In the data rows, zero lies at 4.5, halfway between 4 and 5.
Some points, each followed by its number:
[7 4 7 8 7 4 5 3 6 2 4 4 4 4 3 6 4 7 6 0 3 5] 0
[4 3 3 5 4 3 5 7 5 5 4 6 5 5 5 3 6 3 5 8 5 6] 1
[4 5 5 5 6 3 4 3 5 4 5 5 3 4 4 3 4 5 4 5 5 2] 2
[4 6 0 5 6 5 6 5 1 5 9 6 0 2 5 6 7 2 3 7 5 4] 3
[5 3 3 6 3 4 3 5 3 4 5 3 6 4 5 7 6 6 5 5 4 7] 4
[3 4 2 4 2 3 3 4 6 3 6 5 6 3 4 8 3 7 2 3 2 3] 5
[7 3 6 2 5 4 5 5 5 4 4 2 3 6 5 5 4 3 4 4 3 6] 6
[3 6 6 9 3 6 3 5 2 1 5 3 9 0 4 1 5 9 2 9 9 3] 7
[6 4 5 6 3 5 4 3 3 4 5 3 6 4 3 6 5 6 5 4 4 4] 8
[4 5 5 4 4 5 4 4 5 5 5 4 3 6 4 4 5 3 5 1 3 2] 9
[3 3 3 5 5 5 7 7 1 6 9 4 4 4 6 1 2 4 3 7 7 6] 10
[4 3 8 4 8 4 0 3 5 1 3 8 5 1 9 4 3 7 4 6 7 3] 11
[6 4 6 3 5 4 5 6 5 4 5 3 3 5 5 5 4 3 4 4 3 6] 12
[2 2 4 1 6 3 2 4 8 3 3 8 6 5 6 3 5 6 3 6 7 1] 13
[4 7 6 5 6 3 6 4 4 4 4 5 4 3 5 2 2 4 3 4 6 2] 14
[5 2 4 5 4 4 4 4 5 4 4 4 5 4 5 5 6 5 5 6 5 5] 15
[6 8 5 5 4 4 6 4 7 6 2 4 6 7 4 4 4 4 5 3 4 6] 16
[5 5 7 4 6 4 5 4 4 6 3 4 5 4 5 4 4 5 5 5 5 4] 17
[7 5 1 6 0 5 6 3 2 5 6 1 3 7 2 4 5 3 3 1 5 7] 18
[5 7 7 5 4 5 5 2 7 5 1 4 5 4 2 4 4 4 5 2 4 1] 19
[6 6 0 7 5 4 6 5 6 4 5 5 4 5 3 2 4 5 6 3 5 4] 20
[4 5 5 4 4 5 5 5 5 4 4 4 5 4 5 6 3 4 5 5 4 5] 21
[5 3 3 4 3 3 3 2 8 5 4 6 6 8 3 4 5 2 5 1 4 4] 22
[6 7 6 3 4 7 6 7 6 6 0 2 3 6 3 3 3 3 4 5 3 7] 23
[3 4 8 4 8 5 1 4 5 2 3 6 5 1 5 4 3 9 4 5 7 3] 24
[4 6 5 4 5 5 5 5 4 4 4 4 5 3 4 6 3 4 4 5 6 4] 25
Which three points above are nearest to each new point by angle? Their numbers follow each, nearest first.
[2 5 3 4 4 5 3 4 1 3 5 6 4 4 4 4 4 4 4 4 5 5] 3 10 7
[4 5 6 3 4 4 4 7 4 4 4 5 4 3 6 4 6 4 4 6 5 5] 1 11 12
[4 4 7 0 7 3 5 5 7 4 2 6 5 3 7 5 3 4 4 6 4 2] 13 11 17
[5 0 1 5 0 2 0 1 9 3 3 0 8 9 2 4 5 5 5 0 2 4] 22 5 18
[6 4 5 6 5 5 6 5 3 6 4 2 5 4 4 2 3 6 5 4 7 7] 10 17 18
[4 6 3 5 2 6 5 3 2 7 4 6 4 6 3 3 1 3 3 4 4 4] 18 10 14
[4 4 3 6 5 4 5 5 4 5 5 5 5 5 4 3 5 6 5 6 5 5] 1 10 20
[2 5 4 3 5 5 4 5 1 3 6 7 1 4 3 4 3 3 2 3 5 5] 3 10 14
[6 4 6 5 1 4 4 5 3 6 5 3 4 7 4 5 5 3 4 4 3 5] 18 6 12
[6 2 4 5 5 3 3 5 5 4 6 5 3 7 5 3 6 4 5 7 5 5] 1 15 13
[4 4 6 4 7 6 4 5 0 3 4 4 3 2 6 3 4 4 5 7 6 8] 10 11 24
[5 7 7 6 6 5 3 2 4 5 4 6 5 3 3 2 3 6 5 3 6 3] 14 19 24
[5 5 4 5 4 4 4 3 5 4 5 5 4 4 3 5 5 5 5 3 5 4] 0 8 22
[5 6 4 6 5 4 5 4 4 4 6 4 3 4 4 5 6 5 6 3 4 4] 0 20 3
[4 6 5 4 5 5 5 5 5 6 3 6 4 4 4 3 3 5 4 4 5 4] 14 19 17
[3 3 4 4 4 5 6 4 4 6 7 3 3 6 6 4 4 5 4 7 6 6] 10 3 1
[9 2 1 7 0 6 6 6 1 8 5 1 5 9 3 5 5 2 4 4 2 7] 18 4 8
[4 3 5 6 3 5 4 4 3 5 4 3 7 5 5 4 4 6 5 8 6 6] 7 15 4
